Turns, then the turns between two rows, first turn first; the first pair answered
turn z928:
[ -2 -27  42 -12   5   6  14  14  39   2  19  26 -30 -10  -4] -> [ 15 -26  43  -9  21   5  12   6  30 -19  12  15 -38  11   8]
[-22   6  13 -12  -5  23   1  -9   0  -4  13 -26   2   0  -2] -> [ -8   1   7 -17   3  17   6  -6  -4  -2   9 -37   0   9   1]
[ 13 -11 -21  -6  52 -18   0  -2   9 -28  16  17   1  17 -43] -> [ -7 -11 -19  -7  37 -17   0   4  16 -11  24  30   9  -4 -56]
turn z902:
[ -4  14  10  20  11   6 -29 -15 -59 -47 -13 -46  -8  50  29] -> [-28  28  30  32   1  26 -33 -28 -41 -64  -2  -3 -11  28  30]
[ 17 -12 -18 -11   7  -8  16  11   9  16  -2  -4  10  -6   1] -> [  4  -9 -18  -4   1 -11   0  15  -7  18  -2 -22  13   6  -1]
[ 16   3   8  -2  19   6   0 -23 -11 -32  15  -1 -11  23  19] -> [ 17   2   6  -2  18   4  -1 -22 -14 -32  14  -4 -10  24  19]
[-48 -11  -1   8 -16  -7  -4  -1  29  35 -27   8  37 -36 -34] -> [-33 -16  -4   1 -11  -8  10  -3  39  36 -26  17  36 -42 -31]
turn z660:
[ 34  -1  -5   6   6 -19  10   4   1  -4   4  17  11  15  12] -> [ 25  -2  -6   5  -2 -18  15   8   8   8   9  27  16  -1   4]
[-17  19   4  21 -16 -31  -4  21 -28  11 -11 -18   4  30  -8] -> [ 13  19   3  18   4 -27   7   9 -25 -12 -18 -16  -6  44   9]
[  0  -7  12 -17  16 -13 -11  27  41   6 -32   9  -5  -3   6] -> [-10  -7  12 -15  11 -14 -19  31  38  12 -31   6  -1  -5   1]

Each pair is two turns apart.
[-22  23   4  35  11  32 -33 -21 -20 -23  11  12  21  18   2] -> [ -7   6 -21  23  12   8 -29   1 -39   8   0 -34  29  35  -7] => z928, z902
[  9 -17  -7 -15  -7   4  37   1  32  15  14  30   7 -40  -6] -> [  2 -25 -24 -16 -15 -14  22  22   4  44   4 -19  15 -20 -20] => z902, z660
[ 27   4   2 -23   4  11  40 -13  39   5  11  47  -4 -37  -3] -> [-20  19  18  -3 -19  22   9 -14  32   2  19  55  -1 -42 -13] => z902, z928
[ 11   1  24  39 -32  22 -15 -10   8 -66  17  16  -2   2  27] -> [  1  -1  23  32 -44  22  -3  -5  26 -46  24  37   7 -26  15] => z660, z660
[ 17   5  -2 -14   9   0  11  -4  20  -7   1  22  -2  -9   6] -> [-23   9  -2  -5 -16  -5 -13  10   4  16   4   7   8 -11 -12] => z660, z660
[ -2 -30 -31 -10  15 -36  -4  39 -20  32  -1 -57  14  22 -11] -> [-67  -8   1   9 -21  -7 -20  30  10  32  25  11  20 -31 -25] => z660, z928
[-36  -4  24  12 -44  -2  11  21  -1  39  22  24  13 -51 -23] -> [-49  12  42  30 -42   9  -9   7  -9   9  23  31   5 -40 -13] => z660, z902
[-37  20  20  -5 -23  10 -31 -26  17  -6   7  10 -13 -28  10] -> [-13  17  19 -12  -9  13 -12 -34  30 -17   6  23 -19 -31  21] => z660, z902
[ -8  -8  33 -21  11  -7  23  -5  10  11   1  32 -12 -28 -30] -> [-11 -16  20 -26   5 -21  16   9  -4  33  -5   2  -5 -20 -41] => z902, z660
[-15   8   6  12 -35  -7 -23  13 -27  53 -17 -26 -12  11 -19] -> [-26  29  35  28 -32  20 -28 -17  -7   8  -7  25 -25  -2  -2] => z928, z902
[-30   3 -21   8  -1 -43 -17  21 -30  31  -4 -57  12  -4 -39] -> [-46  28   6  34   5 -22 -46  -6 -37 -22  -3 -42  -3  15 -18] => z660, z902
[ -6  22  31  15  -1  18 -49   0   8 -31  -6 -16 -35   2  -8] -> [ 38   9  23  -8  19  17  -7  -7  39 -30  -4  13 -39 -18  -1] => z902, z902
[ 21  -4 -15 -24  55 -17  13  10 -24  -3 -26 -18  24  31 -20] -> [-22  24  18   5  45  12 -20 -14 -22 -45 -17  16  14  29 -10] => z928, z928
[ 31   8 -13  24  43 -26  11  -1  -8 -14 -30 -17  16  31  38] -> [-31   4 -16  26  -4 -34  -7  27  -7  46 -17 -17  41  -5  -3] => z928, z660
[ 27   0  26 -16 -12 -23  22 -22 -15 -12 -29 -13  -4  10  17] -> [ 27  -6  19 -20 -18 -29  26 -14 -15   3 -30 -19   1   6   9] => z660, z902
[-15   9   9 -13  -3   6 -18 -12   6  -7  12  14   0  -9   7] -> [-12   4   3 -18  -5   1 -11  -6  10   5  13  15   3 -16   2] => z902, z660
[-61  20  11  14 -33  -1 -39   8 -57  16   2 -33  11  13 -18] -> [-23  18  23  -6 -14  27  23 -22  18  -4  20  72   3 -53  -2] => z902, z902
[ -7 -13  -6   6   2 -13   3   9  -3  10   0 -23  -1  20  -7] -> [-14  -7   1  14   3  -9  -7   3  -5  -2   0 -21  -5  25  -2] => z660, z902
[ 28 -20   3   3 -13 -23  -6 -22 -11 -23 -21  -7  28  36  -1] -> [  0 -22   1   2 -35 -26 -11  -6 -11   7 -16  -9  41  19 -21] => z928, z660
[-16  24  29  23  11  -2 -19 -26  -5 -52   5  11 -33  29  32] -> [ -3  14  24   3   9   2  19 -26  35 -32  16  57 -28 -17  23] => z902, z660
[-18  16   6  27 -21   2 -26  -9 -15 -14  11 -11  -2   9  23] -> [ 12  15   6  21  -4   6  -6 -21  -1 -30  11   6 -11   6  36] => z660, z902
[-68  34  29  26 -27   6 -27  -6   3  -1  20   4  -4   4  -9] -> [ -9  34  30  22  14   9 -12 -29   1 -50   5  -1 -25  37  27] => z660, z660
[ -5  10   2   1   0  17 -31 -39 -32 -45  -1  11 -28  61  23] -> [ 43 -35 -47 -49   1 -17  32  -3  -9  35  -4  -5  -7  27  -7] => z902, z928
[ 49  14   3  22  39   9 -12 -14  12 -31 -16  18 -22  18  27] -> [  3   6   1  13  -1  10  -2   6  41  27   4  55   2 -44 -12] => z660, z660
[ 16 -18  -8 -31  44 -26  -8  21   5 -15  11   2  15  33 -10] -> [-16 -17  -2 -29  21 -21  -6  27  23   8  23  29  25  -1 -28] => z928, z902
[ 37   2   5  -2  16  12  10 -22  20 -41   4  27 -10  18  18] -> [ 44 -13 -10 -18  10   3  32  -9  34  -7   8  33   1  -5   3] => z902, z660
[-22  36  19  46  47 -38 -35   1 -26  -2   0 -80  10  61   7] -> [-83  33  23  44  -1 -31 -33  20   4  55  24 -35  36  -8 -35] => z928, z902
[ 18   1   5  19  27  15 -19  -1 -15 -31  -9 -13 -13  38  10] -> [-10 -16 -13   4  -5  -3 -13  33 -11  39  -1 -22  14   3 -30] => z928, z902
[-32  23  -7  36  13 -25 -34  -6  20 -26   2 -11  11 -25 -24] -> [  0  24  -6  34  34 -23 -22 -17  23 -50  -3  -9   0 -13  -5] => z660, z660
[ 15 -15  -9   0  13 -26  21   3  26   6   4  22 -33 -52   8] -> [-20   0   8  18  -2 -14  -4  -2  21  -4   9  34 -33 -56   3] => z928, z660
[ 62 -21 -40 -13  19  21  15  -5   4 -22 -24 -17  -6  21   6] -> [ 46 -30 -52 -17   1   9  11  14  -5  14 -23 -37   6  15 -14] => z660, z902
[ 45 -11   4 -13  28   8  22 -24  11 -34  -5   6 -27  19  32] -> [ 50 -30 -18 -32  17 -11  40   0  13  14  -7 -12 -11   5   9] => z660, z902
[-32   3   0   1 -24  19   3  12  30  25  10  26  -3 -39  -8] -> [-41  10   6   8 -23  22  -7   6  27  14  11  27  -6 -35  -5] => z660, z902
[ 39 -18  -3  -9  -2 -15  -2 -16 -14  -6  -3 -18  14  -6 -13] -> [  2  -5  12  10 -18  -7 -30 -18 -24 -13   3 -16  14  -3 -18] => z902, z902
[ 21 -22  -6   4  17  -6  24 -49   7 -34   2  18 -11  13  23] -> [ 14 -25  -6   1  10  -3  33 -46  20 -22   8  36  -6  -7  16] => z660, z928
[-20  -5  -9  -7  -1 -19   0  10   3  18   5 -19  -7   6  -6] -> [-30   4   2   4  -2 -12 -13   3  -2   1   6 -15 -12  13   0] => z660, z902
[ 12   4  14  -1  29  22  20 -16  14 -18  24  22 -16   1   4] -> [ 26  -7  -5  -7  33   2  14   0 -11  -1  12 -29 -12  29   0] => z902, z902
[ 14  11 -13   6  44 -21  16  11  28 -11  24  12  17  -1 -11] -> [ 14   8 -15   3  43 -27  18  16  25  -5  22   6  18   0 -14] => z928, z902
[ -8 -15  49   2  -2   2   7 -13  43  -1  21  -5 -19 -37  24] -> [-35 -10  51  14 -17  -2 -21  -3  21   6  18 -32 -13 -20  16] => z660, z660
[-25  13  15  11 -10  15 -25  -4   5 -14   5  21   7  -6   0] -> [  7   5   0   3  10   0 -24   1 -17 -18 -10 -23   2  30  10] => z928, z902
[ 16   7  -2   5  16  -6  -5   0  -5 -16  -3 -25 -38  48 -16] -> [-31  21  16  20  -9  11 -21  -4   7 -17  11   9 -34  20 -27] => z928, z928
[ 27   8  15  -2  27   8  23 -20  12 -34   1  31 -16   6  25] -> [ 33   0  -1  -3  28 -13  10  -3 -22 -17 -12 -28 -13  41  19] => z902, z902
[ 25  -4 -22 -13  11  -6  20  -1  11   6 -12  -6 -10  13  15] -> [  9  -8 -27 -12  -1 -13  10  10   2  25 -12 -19  -2  11   2] => z660, z902
[  3  10 -30   4 -10  21  -4  42  -4  19  21  -6  31  -3  11] -> [ -2  25 -16  18  -2  31 -19  26 -11 -15  20  -1  21  12  27] => z902, z928
[-12  -9 -12  -3   2 -17   1  10  -5  10  -4  -8   5  -3  -9] -> [-19   1   2   4   2  -3  -3  -4   6 -11   2  19   0 -11  -3] => z928, z902
[ 16   7  16   9 -10  19 -12 -15 -15 -32  -2  12 -31  25  -1] -> [ 35   0   8   1  -2  16   3 -16  -8 -28  -3  16 -30  21   2] => z902, z902
[-27   1   4  12 -12  -6 -24 -16  -2   9  42 -13   2   1  13] -> [-12   4  10  11   0   1 -18 -29   5 -11  41  -1  -6   4  26] => z660, z902
[-54  12   3  -6 -41  16  21  -4  25 -15 -14  65  11 -30  12] -> [-52  -4 -16 -21 -52  -2  26  18  17  26 -15  41  24 -35  -5] => z902, z660
[-18   5   5   6  -5  11 -27   6  -7   2  -7  -3  11  19  10] -> [  5 -11 -13 -12   0  -1  -2  16   2  26 -10  -9  17  11   4] => z660, z928
[ 32  -7 -10  -7  18  -8  13 -16  -2 -12 -14  -5  -9   6  18] -> [ -5  10  10  11   1   9  -5 -26   4 -27  -4  23  -9  -9  17] => z928, z928
[-59  -9   5   2 -58   7 -11  14  31  54  25  44  21 -64 -34] -> [-70 -11  -4   9 -63  -9 -37  29  -4  67  14 -10  25 -32 -42] => z902, z660
[  3  -7  -6 -40 -19   5   0  31 -11  19   7  13 -32 -60 -10] -> [ -9   4  -4 -23 -18  -1 -36  32 -49   1  -6 -33 -38 -17  -4] => z660, z660
[-11  16   4   8   3  -6 -28   6 -29  -4  -3 -21   4  28  -2] -> [-32  16   6   8 -14  -2 -28  13 -18  15   7  -4  13   4 -17] => z928, z902
[-43 -28 -13 -15 -20  11 -14  30  19  23  -3 -24 -12 -14 -29] -> [-24  -7  10   4   9  28 -29  -2   7 -47  -9 -19 -36  24   8] => z902, z928
[ -6   2  -1  -2  -6   5 -22   9 -13  24   8 -47  -9  11   4] -> [-13  -3  -2  -8 -16   7  -6  13   6  44  16 -23  -1 -17  -7] => z660, z928
[ 37 -10 -12  -3  14 -16  37 -13  10 -10 -12  22   6  -4  26] -> [ 37 -18 -23  -8  10 -26  36  -1   3  11 -14   5  12  -3  16] => z902, z660
[ 29  -8   7  -4  20   6  18 -10  12 -30   0   6 -10  11  15] -> [-16 -11   7  -4 -15   6  14   9  23  14  14  22   8 -28 -16] => z660, z660
[ 29  11  15  -9   7 -16 -16 -21  -2 -32 -18  -1  -3  19  -9] -> [ 41   1   6 -22  11 -21   0 -15   6 -17 -18  -2   0  13 -12] => z660, z902
[-45  16  22  -2 -31 -12 -28  -9 -10  -3  11   9  24  -2 -16] -> [  9  -3  -5 -22  -4 -36  -7   3 -27   7  -6 -38  22  30  -7] => z660, z928
